(in the rows, 128 means zero)
Named moves come first, each a turn or a mirror and shown by rows before and after it. Which of them, in which order, take the first row of each pair that follows to the second? Write the first one first, as in the answered first pair.
move Q:
[ 93 145 106  77 137 106 138 149  95 127 105 104] |-> [104 139  99  78 133 103 140 149  90 128 100 107]
[108 140 113 130 163 152 130 133 109 143 124 129] |-> [133 130 101 135 158 142 134 134 103 146 116 129]
[ 93 131 137  93  75 110  92 147 169 118 133 125] |-> [142 112 109  98  66  94 101 151 156 122 115 128]
move F:
[145 127 111 149 116 113 141 152 157  93 116 126] |-> [139 135 105 144 113 107 141 152 155  95 112 124]
[ 86 141 157 133 143 146 121 108 142 132 135 128] |-> [101 134 161 149 148 153 121 106 143 131 138 135]
[125  92 148  91 142  89 124 140 101 107 146  89] |-> [143  80 159 111 148  99 125 137 103 106 152  99]
move U:
[177  89 131 140 112 122 120 139 154 127 126 133] |-> [179  97 124 145 109 124 117 133 153 131 119 137]
[150 111 133 175  93 122 104 115 156 128 136 165] |-> [153  94 150 177 115 127 116 122 148 118 154 163]
[116 112 137 110 120 123 123 135 143 117 138 119] |-> [132 146 113 139 116 134 119 115 134 132 108 132]
[ 84 176 128 105 171 130 153 107  86 118 134  97] |-> [ 68 168 126  79 148 115 143 117 104 118 134  91]
move P:
[108 147  82 119 148 127  99 122 114 125 131 112] |-> [101 150  88 120 142 130  93 121 124 124 134 113]
[155  90 142 134 113 128 137 127 141 122 154 128] |-> [167 102 136 150 122 137 140 116 132 129 145 136]
[130 120 171 169 132 159 113 126 155 120 153 142] |-> [148  79 154 116 137 117 141 157 128 110 161 115]
[115 135 112  98 119 133 139 130 116 132 110 128] |-> [114 149 114 118 121 146 135 119 117 137 106 137]

Each pair is two moves apart.
[183  96 148 169 103 146 141 133 160 127 141 168] |-> [156 125 156 180 103 164 127 119 168 132 139 174]	Q, F
[171 120 123 143 102 141 100 155 173 129 121 135] |-> [172 104 112  99 131 115 135 175 132 118 131 107]	Q, P
[158 108 153 159 145 146 139 142 127 120 140 132] |-> [135 101 164 140 145 140 139 152 133 114 151 122]	Q, P
[148 127  95 114 131 113 108 122 133  91 121  95] |-> [145 120 127 137 160 138 114 120 131  82 143 100]	P, U
[109 154 148 137  70  98  87 134 161 150 124 155] |-> [163 124 113 118  75  65 117 149 126 151 112 144]	Q, P
[133 102 122  74 101 102 132 130 160 136 131 120] |-> [139 164  91 103 121 119 138  98 125 154  94 130]	U, F
[171 100  96 112 116  87 153 152 114 136 124 118] |-> [149 164 107 179 115 141 121 108 136 151 106 152]	F, P
[136 126 108 116 117 108 128 145 125 123 121 117] |-> [118 145 131 148 117 136 110 128 148 128 127 132]	U, P
[122 130 135 153 117 148 103 118 159 133 129 148] |-> [149  96 141 154 133 143 120 130 142 123 145 143]	Q, U
[130 151 135 150 172 141 142 128 104 132 152 133] |-> [124 130 158 155 155 145 126 135 137 126 168 138]	P, F
[ 94  94 175 129 128 137 129 134 152 102 173 110] |-> [161  71 153 153 140 130 151 135 121 105 161 114]	F, P
[113 110 149 127 124 130 123 136 152 132 138 132] |-> [149  98 131 130 135 121 138 140 129 132 130 130]	F, P
[ 94 134 136 105 146 120 148 122 110  96 149 124] |-> [139 140 112 135 152 125 157 110  88 106 125 135]	P, Q
[135 133 125 119 127 125 141 129 116 134 126 114] |-> [121 133 145 130 133 138 134 126 128 131 138 119]	P, U
[130 108 117  79 125  94 146 155 103 120 129 108] |-> [ 75 178 125 103 132 128 125 124 114 133 114 121]	U, Q
[111 160  99 122 127 110 126 108 116 117 126 103] |-> [114 151 122 141 155 128 136 108 105 109 145 108]	P, U
[105 150 135 114  84 110 100 123 172 154 138 118] |-> [111 126 164 129 101 123 105 128 177 142 166 122]	F, F
[165 109 156 140 148 126 160 138 100 112 138 112] |-> [131 100 177 122 131 120 144 149 132 106 156 109]	P, P
[154  78 157 155 133 135 145 131 145 121 144 114] |-> [134  92 138 134  85 115 118 133 174 131 124 114]	P, U
[138 112 159 161 131 150 109 131 150 132 141 143] |-> [167 121 124 162 115 136 110 129 140 144 113 144]	Q, F
[ 86 173 135  93 150 129 157 114 111 102 148  90] |-> [147 142  99  88 135 102 171 126  92 106 129  86]	Q, F
[169  61 150 126 105 141 141 167 145 131 147 110] |-> [124 149 122 145  65 155 100 129 171 160  97 127]	Q, U
[ 97 151 164 152 127 156  84 124 128 119 147 137] |-> [139  91 151 112 143 118 122 157  90 105 161 112]	P, F
[174  90 125 124 132 126 145 148 112 119 138 128] |-> [182 119 103 142 122 132 136 131 109 131 113 137]	U, U
[138 121 124 132 114 116 119 131 146 137 124 130] |-> [110 134 139 127 125 126 118 129 147 133 133 126]	P, Q
[ 74 157 140 109 124 152 157 138 122 141 144 105] |-> [ 83 163 141 124 137 160 163 131 111 142 144 109]	U, U
[171 126 109 172  72 150  90 113 152 131 132 166] |-> [128 126 163 177 123 183 102 112 148 114 179 159]	Q, U
